In the rows, 100 means zero.
Each path is a new rotation, seen through one point. The rows after it are directions, each followed by how far the rotation turns it, in degrees a step (0 if it stays put).
Each turn is a multiple of 5 degrees from 10 to 175, or 0.
Each row of a path follows its step; steps can be skipped.
Path 1:
step 0: 98  78  78  111  103  128  84  116  88  107  93  115  111  110  113  112  96  85  82  88  86  93  89  75  119  102  110  94  89  71  90  109  62  91  123  96
step 1: 87  94  92  106  83  119  78  92  125  111  106  79  97  109  94  127  84  84  77  110  85  111  106  81  106  96  67  86  126  76  106  103  89  122  106  101
step 2: 94  69  96  114  109  128  71  100  105  107  120  86  78  113  140  118  103  93  106  98  125  119  93  94  107  75  98  97  91  80  104  91  92  91  99  88
step 3: 121  91  89  95  91  128  78  86  101  107  98  96  66  123  97  115  113  117  91  128  106  112  107  93  84  74  88  101  112  116  81  102  101  129  112  103
step 4: 129  81  98  102  84  114  89  128  80  88  127  95  82  110  90  121  126  102  119  127  112  104  112  80  92  99  108  98  81  88  115  81  108  90  108  92
step 5: 114  92  91  85  89  115  104  122  79  113  103  107  75  140  95  93  111  109  92  105  67  96  100  90  90  116  104  105  115  83  72  97  100  99  133  90
step 6: 102  94  117  112  76  90  108  106  85  98  141  94  102  117  100  138  89  87  102  111  79  111  98  68  98  126  80  97  98  90  90  105  90  85  110  98
step 7: 118  84  104  106  94  115  107  109  100  95  107  96  72  111  129  101  86  108  107  75  83  119  89  89  125  103  99  80  123  80  72  113  67  94  103  104
step 8: 123  97  78  110  90  110  104  62  99  88  111  88  108  121  99  124  98  99  85  117  87  127  100  80  101  85  82  85  95  95  99  116  66  102  79  94
step 9: 116  95  94  86  94  127  87  91  111  98  112  83  81  108  96  110  123  97  130  97  90  127  89  114  115  80  115  72  107  80  125  91  76  96  111  93
Directions:
99  97  97  101  91  90  94  102  95  105  104  101  95  97  103  94  104  105  103  106  106  96  104  101  86  91  100  106  108  98  102  102  104  95  104  101 | 45
100  94  107  105  94  103  102  111  94  102  101  108  111  97  97  99  97  101  104  102  87  96  101  103  104  105  97  108  101  96  93  107  102  98  99  99 | 55
103  101  103  107  104  107  98  101  91  96  101  100  112  98  107  98  101  95  105  95  105  108  100  101  100  98  106  99  107  102  102  92  101  93  112  102 | 160
98  94  103  101  108  110  102  100  105  104  102  96  98  99  85  95  95  99  101  98  100  99  97  92  97  89  98  107  98  100  99  99  104  92  100  106 | 40
Path 2:
step 0: 102  103  96  83  88  99  90  107  92  77  111  89  93  116  100  127  84  87  111  69  101  92  102  104  112  104  85  115  118  109  71  110  128  102  75  135
step 1: 107  99  108  89  100  91  109  93  89  110  116  129  99  98  98  104  58  104  87  108  101  111  105  96  112  130  112  123  127  109  88  129  113  121  125  95
step 2: 96  76  100  104  106  109  137  124  103  94  108  109  98  96  120  105  65  94  111  101  104  87  100  71  102  112  109  78  97  108  113  109  81  79  106  64
step 3: 70  87  86  114  82  86  98  83  108  89  107  91  71  88  120  105  106  81  109  83  82  93  92  86  81  87  122  82  117  108  77  97  98  68  91  108
step 4: 94  95  87  124  102  79  84  91  118  94  88  87  104  91  124  100  100  107  88  115  107  103  92  100  124  104  85  121  129  96  84  120  92  94  127  141
step 5: 118  67  117  104  116  104  88  130  91  84  94  97  92  104  107  121  86  104  78  100  90  86  111  113  127  127  93  126  89  112  111  89  108  77  114  102
step 6: 104  83  93  84  84  93  95  110  80  121  109  114  78  86  98  113  77  71  125  93  82  76  124  120  97  103  83  104  100  96  79  112  110  89  83  84
step 7: 91  109  70  69  98  87  121  93  110  108  148  93  96  90  117  99  84  87  109  90  109  115  97  102  125  104  106  98  110  111  94  127  86  106  101  115
step 8: 92  82  107  112  110  111  136  65  105  74  106  110  110  100  114  114  91  114  88  90  92  98  102  75  99  119  109  123  110  124  117  119  92  83  94  109
step 9: 101  92  122  128  85  99  95  96  122  92  87  95  79  118  138  99  84  88  110  113  91  73  119  94  75  124  103  86  108  96  94  110  119  88  109  99
Directions:
100  104  102  105  96  101  90  96  104  91  100  107  103  109  99  100  104  105  107  96  103  104  110  98  101  100  94  101  97  114  96  101  96  98  107  104 | 85
109  99  93  102  104  101  95  95  96  99  101  103  113  95  100  100  94  101  96  98  106  108  100  98  97  110  107  107  102  94  107  98  92  97  104  104 | 110
94  92  110  99  98  101  99  104  93  105  97  109  98  95  103  105  97  94  100  102  109  105  101  103  99  109  97  93  91  101  95  95  99  109  104  100 | 85
100  97  100  107  102  87  93  97  107  106  93  95  98  99  97  107  96  111  103  102  98  99  93  93  99  102  103  88  101  104  103  97  99  98  101  99 | 55
104  101  101  98  102  99  105  106  101  98  109  95  109  100  111  110  103  103  98  102  101  102  97  94  111  93  94  100  97  102  104  93  96  103  107  93 | 130
